In the data rows, the value 128 means zero.
Here are some points:
[106 143 132 126  97 157 176 164 161 113 120 118 122 117 160 128 110 133 134 113 115 107 142 114 114]
[139  89 153 111 137 122 136  80 141 109 119 138 152 111 119 133 139  93 103 128 118 186 147 127 153]
[128 137 110 159 132  97 121  90 121 124  16 118 111 119 122 118 176 152 130 115  96 168  80 132 140]
[125 129 128 106 160  97 147 136 137  97 104 100 108 136 103 143 135 136 131 118 104 165  94 109 137]
[118 114 122 130 125 131 118 116 112 125 129 125 116 111 145 132  96 125  95 137 125  92 116 133 158]
[158 157 137 151  92 108 177 105 137 173 151 132 151 113 163 116 132 104  94 153 135 115 141 125 131]
[141  90 152 115 137 121 136  83 139 109 120 135 151 113 116 133 141  96 105 128 117 185 148 128 152]
[146 130 143 113 117 119 116 124 144 117 119 114 151  90 124 123 124 116 148 129 132 129 134 110  90]
[116 126 133 119 138 155  92 162 155  98 162 140 137 151 125 134 148 146 126 121 119 148 173 148  97]
[161  64 109 163  99 157 129 117 131 154 112 126 103 156 194 131 116 106 182 120 201 145 162 175 153]
[ 81 131 102 128 123 112 120 140 112 143  97 121  92 110 107 118 100 145 158 123 116  98  66  92 197]
[123 102 104 142 181 168 104 143 156  98 143 116 148 172 167 150 138 170 101 141 133 116 175 145  86]
[145 136 135 110 141 149 138 149 164 131 141 124 134 142 138 129 121 104 125 130 114 117 120 137 139]
[127 127 114 131 145  98 168 123  99 121 129 138 113 110  88 108 147 167 156 125 106 143 146 121 130]
[138 112 130 127 133 108 145  80 118 109  98 118 121 142 108 143 133 124 134 117 116 160 140 111 156]
[ 91 142 136 125 100 161 114 111 106 148 143 143  91  97 143 141 116 169 118 130 136 131 128 164 178]
[157 150 167  78 142 157  61 168 184  62 140 114 121 133 100 155 142 132 127 146 106 112 163 121 153]
[150 145 116 134 126 146 121 147 136 130 132 163 128 131 167 117  89 121 129 135 158 113 118 120 138]
[117 123 134 123 136 154  94 160 154 102 159 141 135 153 125 135 148 140 127 119 121 151 169 151  99]
[164 111 123 110 141 104 119 147 115 126 133 102 134 132 103 116 143 138 155 133 121 137 113 108  88]
[163 143 105 121 127 119  98 115 101 122 148 171  98 165 128 121 128 136 155 133 118 170 104 112 137]
[101 104 125 139 115 141 176 156  93 171 172  95 170 120 130 169 112  84  91 114 154 105 115 165  93]
[137 115 124 136 133 120 125 101 108 122  99 119 133 105 102 109 135 144 160 135 106 136 128 103 120]
[133 155 105 115 130 159 134 151 157 132 141  99 166 141 129 121 146 145 136 112 130  97 132 121  82]
[171 153 115 127 135 113 104 106 109 141 119 187 134 117 109 109 139 126 149 133 150 135 135 119 127]
[ 72 128 153 102 120  94 119 141  79 114 124 161 100 119 115  87  92 130 140 130  92 157  84 134 153]
Then 11 other points, each followed by its number:
[152 147  90 105 112 128 119 131  87 117 146 143 112 125 108 137 155 140 173 138 131 134  94 103 144] 0
[130 111 142 119 144 102 136  80 135 121 137 106 101 105 151 123 120 133 124 131 123 161 130 128 132] 1
[149 147  91 107 115 131 118 136  91 119 147 145 116 126 110 144 156 148 173 138 134 130  94 105 139] 2
[131 114 155 111 133 111 116  99 149 117 118 113 124 130 126 128 121 117 124 129 156 149 138 153 120] 3
[139 136 130 139 122 133 121 143 138 133 113 181 115 149 136 117 115 120 132 118 149 131 147 152 122] 4
[134 119 125 126 152 108 142 117 122 137 141 113 117 101 118  91 123 139 135 135 131 128 118 109 103] 5
[ 84 146 107 167  66 183 195 214 164 103 100 178 143 142 180 136 109  97 101 107 133 128 132 119 119] 6
[ 97 125 150 102 137  96 112 119  93 117 105 140 110 120 116 126 103 136 132 120 109 148  92 130 143] 7
[148  88 139 142 131 132 107 106 120 123 110 164 149 124 101 107 148 128 170 135  99 112 134 141  69] 8
[ 85 122 121 122 150 135 127 161 122 131 135 139 107 113 126 111 133 164 124 137 117 130  85 124 149] 9
[100 124 115 140  78 115 100 126 134 165 143 176 107 103  77 143  57 147 142 123 125 107 125  98 194] 10
Which two of these numbered points are nearest to each point below, ignoring the 3 directions in which the first points spread most? Their numbers follow each, nearest first.
[ 94 105 155 129  82 117 168 147  80 206 171  84 187 112 121 168  89  36  60  98 149  97 114 170  84] > 7 3
[156 149 173  81 147 162  59 171 192  55 137 109 123 135 100 152 143 134 123 147 100 106 176 123 155] > 3 7
[160 152 111  71 114 111 110 120 117 108 162 119 103 135 157 145 110 122 163 126 140 131  85  98 138] > 0 2
[ 85 121 126 122 148 132 131 156 121 135 137 137 105 109 126 112 130 161 122 138 117 131  83 126 153] > 9 7
[139 138 128 139 124 130 120 140 138 133 113 179 114 147 135 118 118 121 131 118 146 130 144 149 122] > 4 7
[145  92 139 140 132 134 106 111 124 121 115 162 148 127 103 110 148 130 166 134 101 115 137 142  71] > 8 5
Now 11 new points, numbered from 0 again:
[121 147 124 128 123 144 152 129 163 137 130 125 134 130 176 125  90  97 132 132 139  91 141 125 140] 0
[126 113 155 111 134 116 117 103 153 116 119 111 125 131 130 129 122 118 119 130 155 150 142 155 122] 1
[182 148 111 134 147 136  98 113  93 170 121 141 121 124 129  99 105 122 155 146 206  90 116 131 160] 2
[130 152 108 115 126 156 134 151 153 130 140 107 163 136 126 118 142 142 135 114 129 101 130 124  86] 3
[127 129 130 146  73 175 175 212 188 101 125 156 140 121 165 153 112 111  94 103 118 101 144 130  91] 4
[124 131 173 137 117 121 152 135 118 150 177  99 134 122 124 135 140 122 103 135 130  96 142 144 116] 5
[156 193 145 158  76  92 146  75 176 186 155 177 109 106 137 129 138 147 122 157 119 141 155 108 158] 6
[133 116 122 130 154 107 143 117 121 134 140 115 114 103 117  84 125 143 138 136 129 128 119 108 103] 7
[ 90 119 133 159 115 132 164 117  89 195 148  68 154 132 131 143 111  60  76 113 145 107  93 145 103] 8
[118 103 132 135 165 129 100  82 134  97  82  92 133 144 175 111 109 113  64 143 117 122 109 145 112] 9
[ 93 131 121 148 106 118 154 125 104 156 132 138 135 136 106 130 113 114 112 116 132 117 125 114 149] 10
Which two of these numbered points are nearest to each point below, ignoring the 3 directions in which the first points spread most? Their numbers follow each, nearest first.
[123 129 167 138 117 121 149 133 118 147 172 103 135 121 120 136 142 124 108 134 126  98 142 140 116] > 5 10
[ 95 129 122 146 111 111 149 115  98 162 136 134 134 136  98 129 113 116 114 117 132 116 125 114 152] > 10 5
[ 99 130 125 142 114 114 145 115 105 159 133 129 134 132 102 129 115 117 113 118 133 117 123 116 148] > 10 5
[174 152 106 131 149 135  97 112  92 169 116 142 117 126 128  95 105 128 160 148 204  91 113 128 162] > 2 7
[126 131 132 146  64 177 180 219 190 101 125 163 139 119 165 153 109 107  92  99 116 100 144 130  91] > 4 0
[120 140 102 129 129 124 154 147 103 112 119 141 143 160  86 180 153 114 137 111  88 138 142 100 118] > 10 3
